In the data rows, 128 means zero.
Here are some points:
[120 175  87 115 107 114 110 163 127 106  72 115  67 143 130  89 101  95
  84 164 108 126 163 149]
[163  90 122 142 159 200 175 132 150 130 158 165 167 157  84 165 107 243
 107 171 104 141  66  48]
[116 167 142 106 130  99 107 143 151  73 148 120 100 115 112 106  73 121
 188 138  95 126 170 171]
[ 98 136 176 141 106  80  73 165 117 114  74  74  66 166 158 127 147  26
  84 106 190  97 214 175]
[129 161 170 110  88  40 139 104 106 139  73  91  98 100 155 133 143  43
 141  89 152 115 164 157]
[ 94 109  90 116 113 174 132 122 163  75 181 153 157 149  70 172 104 142
  91 159 109 111 104 106]
[149 194 135  95 151  98 120 116  96  88  39  98  93 129 132 152 120 114
 107 112 132 110 133 118]
[ 96 142 126 120 137  69  90 129  54 173  68 102 114 131 207 100 137  82
  83  66 162 110 100 116]
[118 117 118 144 157 159 173 150 182 121 166 157 107 115 109 147 115 177
 153 204 107 142 164 149]
[152 144 135 117 157 116 175 128 113 141 135 165 174 108 126 118 157 152
 195  87 124 139  91 123]
[122 156 190 125  93  73  92 120  96  81 100  69  85 100 161 116 135  89
  80  93 154 134 171 150]
[158 104 148 137 101  85 166  84 146 200 129 143 175  92 135 124 143 127
 113  57 172 152 124 118]
[127 144 179 143 118  87 103 147 106  80  72  42  50 127 194 103 149  92
  81 114 162  99 196 178]
[124 180 135 150 127  84  99 118  59  89 107  51 121 127 174 110 109  93
 112 156 114 114 153 134]
[122 111  84 141 137 151 140 125 182  88 217 159 172 117 108 160 141 147
 171 173  71 114 121 167]
[ 82 100 115 113 125 188 122 147 124 169 145 178 140 165 110 107 106 178
 132 188  82 163 131 109]
[136 128 140 158 121 169  91 161  98  38 161 101  82 155  83 149 161 169
 100 209 107 130 163 120]
[123  95 119 126 127 172 123 106 147 151 155 122 155 129 153 129 171 132
 100 107 159 115  82 149]
[122 103 131 153 109  96 143 146 138 192 124 140 140 101 145  78 147 111
 129  33 176 169 124 121]
[139 125  95 154 123 138 117 134 156 165 163 166 139 105  98 126 139 132
 146 132 120 148 124 127]
[136  85 133 134 105  91 168 155 139 143 177 112 113 123 142 125 169 120
 145  86 169 124 118 134]
[144  83 121 136 176 162 170 168 162 161 190 219 201 122  55 177 159 151
 232 122 115 161  78 112]
[121  80 133 141 116 120 168 103 123 198 161 167 189 132 120 142 118 150
 143 125 119 140 116 138]
[159 110 141 128 155 114 140 146 119 110  98 133  87 140 117 124 114 148
  89  99 174 130 104  73]
[157 120 148 125 130 100 160 137 117 129 141 128 142  91 111 136 158 141
 162  85 124 132 102 118]
[128  88 116 140 121 206 143 105 145 208 158 152 232 125 145 169 146 169
 154 178 104 128 125 155]
[125 171 118 107 110 120 140 100 126 119 104 107 142 133 121 153 110 103
 123 157 116 118 160 142]
[131 171 124  74 150 147  95  79 124 199  84 163 154  94 167 116 151 116
 144  81 132 154  54 125]
[ 92 104 111 148 129 179  93 166 212 103 163 191 109 151  59 145 100 146
 120 184  97 155 136 119]
[105 182 137 116 131 112  83 131 155  67 116 125  67 132  97 160  83  83
 141 200  78 123 188 156]
[134 117  85 139 112 209 134 110 141 115 174 123 180 149 114 143 107 179
 107 195  84 102  83 124]
[135 168 147 129 126  46 122  95  63 110  59  62 106 139 175 108  91  82
  76  62 164 101 142 105]
[121 134 147 163 146 157 126 199 126  56 149 104  71 167  98 120 122 127
 136 169 119 112 162 135]
[ 90 125 147 136 158 103  95 111 108 127 138 150 135 149 135 135 135  75
 150  87 133 103 109 137]
[160 108 123  94 161 112 205  80  99 217 130 172 229 106 170 149 160 162
 197  49 142 110  45 111]
[115  80 100 140 143 191 172 112 142 123 168 141 206 154  96 166 139 181
 166 141 107  98  75 106]
[126 125 170 146 131  91 116 141  75 144 118  80  93 135 199  86 170 101
 126  56 208 132 156 140]
[107 149 115 123 114  78 107 148 137  92 104 116  40 152 114  98 132  64
  90 103 170 119 148 124]
[172 121 138 119 136 157 157  89 113 172 152 137 218  90 164 165 148 173
 176 131  98 148  86 129]
[114 116 120 123 104  77 113 162 127 126 127 135 102 122 134 112 122  93
 128  95 157 129 142 138]
[158 169  70 130 132 163 130  79 138 102 161 149 176  85  55 177  71 187
 165 199  45 131  99 127]
[129 129 119 122 114  99 118 123 101 127 126  81 100 137 158 101 128  92
 121  76 163  82 119 127]
[133  83 125 111 145 160 143 139 160 153 126 144 168 137 146 129 157 139
 138 119 141 117 107 141]
[130 113 160 100 145  62 151 157 139 152 121 167 101  72 174 110 173 107
 178  41 182 136 177 146]
[110 155 111  98 114 119  85  82 147  96 117 151  79 125 147 117 114  70
 107 135 130 100 133 153]
[110 120 112 131 118 125 140 124 153 129 134 123 152 146 120 153 135 110
 142 137 113 109 157 133]
[124 193 175 123 149  58 116 140  88 117  57  57  57 117 213  73 112  87
 129  67 173 128 179 150]
[121 152 143 161 116 156  90 165 145  86 148 115  91 127 121 110 115 131
 137 184  89 141 191 169]
[163 125 187 167 117  84 158 153 107 155 111 133 133 168 116  91 167 100
 152 125 136 139 171 123]
[146 144 148 123 136 126 104 157 143  34 101  89  22 167  95 126  76 145
  35 181 142 141 148  74]
[169 128 121 151 128 108 131 131 144 198 154 176 139 101 131 122 144 137
 154 113 151 160 114 110]
[141 163 112 108 119 138 166  62 102 112 125  95 188 129 127 165  95 164
 124 127 106  84  96  93]
[ 92  88  84 132 149 223 116 115  99 142 148 157 197 178 125 137 113 190
 100 204  63 115  72  99]
[128  72 129 170 123 200 145 163 136 129 170 129 148 143  89 161 135 214
 115 204 125 128 154 126]
[118 107 124 120 138 231 102 143 174 125 153 160 152 146 120 157 110 164
  97 203 101 128 123 125]
[111  80 123 156 148 187 100 179 122  93 174 157 106 158  94  98 146 161
 104 142 147 149  74  86]
[121 152 144 105 124 126  95  67 109 110  64 123 134 146 149 149 110  66
 115 130 138 110 134 135]
[ 93  79 145 123 134 102  82 153  26 145 118  93 111 180 174 111 171  85
 112  60 185  82  96 125]
[175 167 115 116 134 113 166  54 113 151 137 165 213  43  89 174 102 181
 195 140  59 159  83  98]
[194 102 127 178 114 174 135 178 130  51 162 109 134 125  37 174 113 174
 134 200 103 151 127 107]
[138 135 148 131 116  94 102 165 148  42 109 103  54 148  56 147 103  94
 109 176 112 121 202 157]
[114 130 132 126 102  45 144 117 131 186  92 132  99 108 175 133 119  53
 114  78 197 151 164 116]
Here are 40 more points, each followed by its number:
[109 154 107 137 107  87 102 183 134  46 134 101  32 136  87  89 110 102
  98 143 131 110 172 144] 0
[131 175  99 122 171 136 102 129 127  87 103 136  76 147 112  99 115 101
 118  71 140 127 105  74] 1
[178 137 150 160 137 111 152 158  92 146 138 166 132  87  88 122 135 181
 178 103 126 184 118 113] 2
[116 112 128 132 153 142 149 157 136 216 106 170 139 131 160 107 189  90
 177  90 142 162 130 127] 3
[111 133 136  96 113 119 108 110 135 195  82  99 169 117 156 152 107 112
 139 131 129 135 170 166] 4
[106 112 112  67 131 105 119 100 118 180 138 170 145 101 194 138 164  96
 154  60 138 109  91 127] 5
[160 191 118  99 116  93 144  33 162 122  81 122 159  53 161 105  99  91
 140  75 119 133  88 118] 6
[187 124 114 153 158 184 185 118 146 197 152 178 168  81 161  68 186 150
 114  19 180 173  45  94] 7
[196 144 125 146 127  76 176 131  86 126 177 100 136  62 139  86 166 152
 182  59 131 138  87 131] 8
[152 123 105 136 143 140 142 101 101 127 127 101 168 161 106 171 101 143
 122 136 109  86 105  99] 9
[180 190 141  65 154  69 147 104  83 151  18 123 113  81 149 137 135 127
 145  70 155 131 120 103] 10
[119  81  84 116 122 150 138 121 126 181 150 200 152 104 138 108 117 160
 167 116 114 147  69 138] 11
[147 100 159 112 151 159 113  95 146 169  93 158 147 147 146 144 112 147
  62 120 186 165 110  87] 12
[118 143 143 114 128 120  80 139 141  51  88 102  93 149 143 141  98  32
 135 168  78 104 172 182] 13
[121 102 152 118 136 118 129 128 159 166 117 135 163 108 166 130 162  98
 181  38 163 112 117 154] 14
[132 156 116 155 137 175 161 130 124  80 153  87 144 135 106 127  88 155
 139 199  60 118 129 111] 15
[117 140 124 120 119 149 137 137 142 108 132 116 127 159  84 173  98 154
 132 183  89 118 154 132] 16
[160 124 153 138 134 113 138 105  89 150 139 104 136 110 146  96 160 124
 144  65 149 119  91 111] 17
[112  97 144 126 114 180 100 133 142 115 156 131 140 155  81 164 108 152
  78 178 136 130 116 110] 18
[128 144 139 120 151 137 164 110  91 157 139  91 199 181 136 159 126 155
 161 156 117 142 144 137] 19
[166 171 107 105 180 134 159 114 143 178 135 177 182  83 120 122 161 194
 197 116  86 158  79 124] 20
[146 148 152 128 119  79 118 140 108  80 118  80  71 119 136  98 107  96
 122  97 154 124 132 124] 21
[120  71 125 153 147 175 162 138 158 129 207 198 170 166  49 165 133 189
 157 154 108 140  81  95] 22
[ 97 116  95 123 123 181  70 103  83  60 137  84 147 180 119 138 110 125
 105 172  95  61  88 145] 23
[114 148 130 109  90  88 123 158 157  67 113  89  35 126 107  73 125  79
  80  96 163 103 160 124] 24
[ 96 158 116 115 107 154  41 130 153  36 105  78  42 166 112 133 103  86
  32 199 135  91 149 157] 25
[114 182 126 141 140 122  83 163 125  23  83  81  36 142 124 114 109  98
  81 167 122 108 189 156] 26
[124 156 124  87 140 132 103 167 135  55 101 101  43 146 140 119 114 111
 113 169 103 124 141 129] 27
[124  93 159 154 138 127 149 166 133 152 134 118 155 148 126 160 151 104
 163 101 156 143 169 145] 28
[116  52 178 123  93 116 120 178 162 159 105 119  90 123 143 130 167  68
 130  75 192 139 155 136] 29
[186 172 123 172 115 111 160 120  99 125 112  80 129 115 136 116 146 166
 107 114 144 144 149 133] 30
[109  78  86 113  91 142 170 138 162 164 198 173 149 111 110  64 152 178
 152  98 134 133  66 110] 31
[141 114 158 137 155 121 154  80  99 185 121 113 212 110 200 115 156 148
 192  58 136 117  76 114] 32
[139 142 159 131 121  86  93 116 146 178  44 116  48 102 163  96 114  98
  26  64 206 148 152  85] 33
[ 90 133 135 161 125 163  68 156 134  95 132 119  66 166 108 137 111 120
  80 190 123 132 176 138] 34
[140 131  98 107  97 202 121 130 122  99 129 112 152 122 115 161 128 183
 106 220  74 116 126 139] 35
[ 82 146 116 120  90 189  63 117 153 122 122 113 151 142 119 155  85 133
  93 231  46 139 143 169] 36
[125  42 134 122 100 147 143 123 173 216 180 180 203 116 126 181 165 160
 129 112 139 127  90 104] 37
[152 151 120 128 130 134 159 103  99 158 113 127 159  99 133 107 148 143
 158 102 123 110  86 151] 38
[108 151 130 105 102  49 104 128 158  87 102  87  54  91 175 106 155  13
 148  39 187  83 176 178] 39
Which two of these numbered points are nearest to each point below, ignoring the 2 directions in which the first points spread most? Their numbers follow each, nearest first.
[110 157 162  90 129  65 107 121  94 135  44  93  86 150 182 136 123  48
 113 102 170 112 175 130] > 16 26
[144  97 124 129 144 193 150 139 128  98 178 110 151 127  70 151 101 194
 191 179  84 138 104 100] > 21 17
[104 137  95 111 114 114  79 141 149  91 130 165  42 137 115  74  97 115
  94 177 106 144 140 139] > 11 0
[ 93 158 106 130 121 103  88 160 155  32 159 130  56 141  94 144  98  91
 131 185  91 109 203 160] > 39 0
[103  73 113 118 122  99 168 135  96 209 128 133 141 131 147  73 136 116
 124  45 158 117  77 108] > 31 0
[138  92 122  94 119 108 156  62 132 234 132 169 203  82 189 128 200 113
 180  19 157 114  54 147] > 5 14
[ 92 120 125 131 155 137 111 162 145 165 106 176 118 153 147 117 158 107
 165 110 132 155 149 138] > 3 34
[127  99 107 125 115  94 128 184 150  72 141 123  52 136  83  91 139 125
 122 140 121 123 136 121] > 0 24
[127 139 113 135 159 105 116 114 147  81 174 156 136  98 109 134 146 125
 190 141  80 125 137 165] > 39 26
[174 124 144 146 118 140 141 137  75 209 121 113 167  88 161  77 146 202
 128 119 130 169 102 141] > 30 38
[131  72 141 125 140 122 188 165 134 215 124 139 149 138 201 108 180 132
 141  59 180 146 152 137] > 28 3
[122 113 175 113 137  94  76 110 123 174  67 148  66 134 163 125 109 105
  43  60 218 150 142  89] > 12 33
[117  98 159 140  88  99 103 160 135 129  93  91  51 160 145 116 142  56
  77 135 183 126 205 171] > 37 29
[120  94 134 105 166 155 155 137 185 229 140 215 210 110 185  95 160 113
 220  69 133 156 106 138] > 3 14
[141 137 105  98 157 141 155 163 113 119 134 156 123 143 117 121 125 159
 139 126 113 139  66 112] > 27 26
[ 79 126  97 153 113 136 121 159 146  40 198 107  80 153  69 135  85 128
 105 206  59 116 178 130] > 0 21
[ 94 148  90  75  94  93  94  98 132  79 122 125  93 117 123  97  67  90
  94 159  89 101 118 151] > 5 11
[133  93 156 144 157  89 180 112 115 189 149 188 165 128 113 135 152 135
 183  34 165 167 105 105] > 22 28
[180 125 151 145 130  89 188 152 100 192 117 130 144  65 129 106 170 159
 182  37 165 163 111 107] > 2 21
[160 116 149 141 159 148 163 100  88 172 163 116 217 104 179 121 170 175
 201  89 108 133  81 122] > 32 17
[ 99  75 100 142 127 209 132 138 173 149 189 189 193 141  96 150 128 170
 128 200  91 130 108 139] > 34 37
